Named turns come first, each shown by rows before and after it. Which turns, in which order, take the first row of each pair that follows to the second? Write the first one first, as in the answered first pair.
J_150:
[ 18   0   0   5  -7  11   8 -13  12   3  17  23  -3 -22  -6  -1 -19] -> [ 26  -3   5   7  -2   7  11 -17 -15   3  19  18 -16  -6  -9  11  -8]
[ 21  15 -15 -25  27  -4   0 -23  12   9  32  -4   8   1  -1 -12 -32] -> [ 27  11 -11 -22  32  -3  -3 -18 -16  11  29  -7  -6  16   0  -2 -20]
[ 11 -10 -53  14  45  23  21  32 -37  14 -14  -9 -28  38   8  27  57] -> [ -9   8 -67   4  15  37  19  38  69   5 -18  12  27 -13  14 -16  20]
J_100:
[ -1 -11  -3  10  -4  19  -8  25 -13   6 -20   4   6   2  15  -5 -10] -> [ -4  -8  -9  -2  -6  14 -11  16  14   3 -15  -8  20   2  15  -7  -9]
[ 13  16   6  12   3   1   7 -15   2  -3  17  38  -4 -24 -17  -6 -19] -> [ 21  11   0   5  18  19   3   2 -22   5   8  35 -14  -3  -4  -9 -19]
[-11   9   5  14   5   5  -3  27 -23   8 -16  39   0 -20  19 -24 -23] -> [ -6  13  -7  -8  19  17 -11  30  -5  12 -20  17  15  -1  26 -33 -23]
[ 15  -8  21  29  -5  -4  -9 -11 -38  -6  15  27 -11  -1  -1  25   2] -> [ 24 -10   4   5  18  24 -19   4 -31  -1   5   0  -1  35  17  10   2]
J_198:
[ 36  -9   8  -4 -20 -22  -4  -5 -42  24 -19   8 -25 -39  -6  -3  -9] -> [ 31 -13  11   6 -26 -12   1  13 -40  20 -31  11 -22 -34   2  -7  -6]
[  2  -9  -7 -11   1   5 -13  11 -12  13  -8 -24  -4  42  11   9  25] -> [ 17   0 -13 -25  14  -9 -17 -15 -13  16  17 -20  -7  32  -2   7   0]
[  3   1  12   2  -4 -18  12 -37  -2  -9  11 -24 -13  15 -18  21   9] -> [ 20  14  -5  -6   9   1   6 -22   2  -5  15  20  -6  -6  -3 -15 -45]
J_168:
[  7  -5  -4 -18   8  19  27  12  41   5  10 -23  -1  11   1 -25   1] -> [  7 -11   4 -14  11  15  27   9  15   4   6 -36 -14  29  -1  -8  18]
[ 27  -4 -16  -7  34  33   0  28 -37  11 -19  27 -13  14  28 -30 -28] -> [ 22  -4 -20 -10  30  37  -1  30 -20  10 -21  26  -3  11  29 -37 -35]
[ -9 -14  34  55 -33  20  21  41 -45   6 -32  52 -56 -23  15 -19   0] -> [-13  -2  22  45 -42  30  17  41   4   3 -31  63 -27 -45  22 -46 -25]
J_309:
[ -5  -2  -9  -5  10  32   0  29   9  -1 -20   4  14  15  25 -22  -3] -> [-18   0  -5   4  -8  21   4  22  34  -6 -15   8  26  -8  20 -21  -4]
[  7  16 -25 -34  12   1   1  12  24  11  -7  12  11  -2  20 -13 -25] -> [  1  19 -20 -33   3 -11   1   2  41   7  -2  -3  19  -2  10  -2 -10]
[ 24   3 -11 -31  24  11  -8 -11  -6   3  13   4   6   7   5 -22 -28] -> [ 16   7  -9 -22   4  -2  -5 -21  22  -3  17  12  14 -20  -6 -21 -30]

Each pair is two turns apart.
[  1  -6  -3  13  -3  15 -15  24 -22  -8  -7  11  -9   5   4 -12   8] -> [ 15   0  -7  -1   9 -10 -17 -13 -24  -5  20   5 -10   0 -13   3  -1] : J_198 J_198
[ -6   2 -28   4 -27  28 -10  77  54  21 -26 -24  15  27   0 -28 -11] -> [  2 -15  -5  27 -17   8  -6  69 -38  25 -22 -26 -40  52 -13  15  24] : J_168 J_168
[ 10  -9  -7 -15  13 -14   2 -10   0  -2  22 -15  12   9 -21   4  26] -> [ 19  -1 -13  -8  16  -5  -1   6  -3   1  24  23  11 -18 -13 -18 -11] : J_100 J_198
[ 46  18 -39  -7  34  -1 -17   5  21  10  18  12  29 -27   8 -33 -60] -> [ -9  -4 -12  32 -22  15   0  43  60  -8 -37 -12  51 -18  18 -22  15] : J_198 J_100
[ -1   6   4 -10  10 -21  -3 -27  14   7  21 -10  -3 -14 -20  14  -2] -> [  8   3 -10 -10  30  17  -6  11 -10  18   2  13  -9   3   6 -14 -21] : J_309 J_198
[ 18  -9   4  27   8  12  28   6 -74  -2   4   1 -37  -2 -29  22   0] -> [  2  10  -3  35 -27  11  32   3  20 -12   6  27   8 -64 -31  -7 -32] : J_309 J_168
[  5 -10 -22 -29   8  24  -7  22  41   8  -8 -20  28   3  19 -25 -17] -> [-12 -13  -1 -13 -22 -12   3 -10  54  -6   4 -39  27  -9  -8   7  17] : J_168 J_100
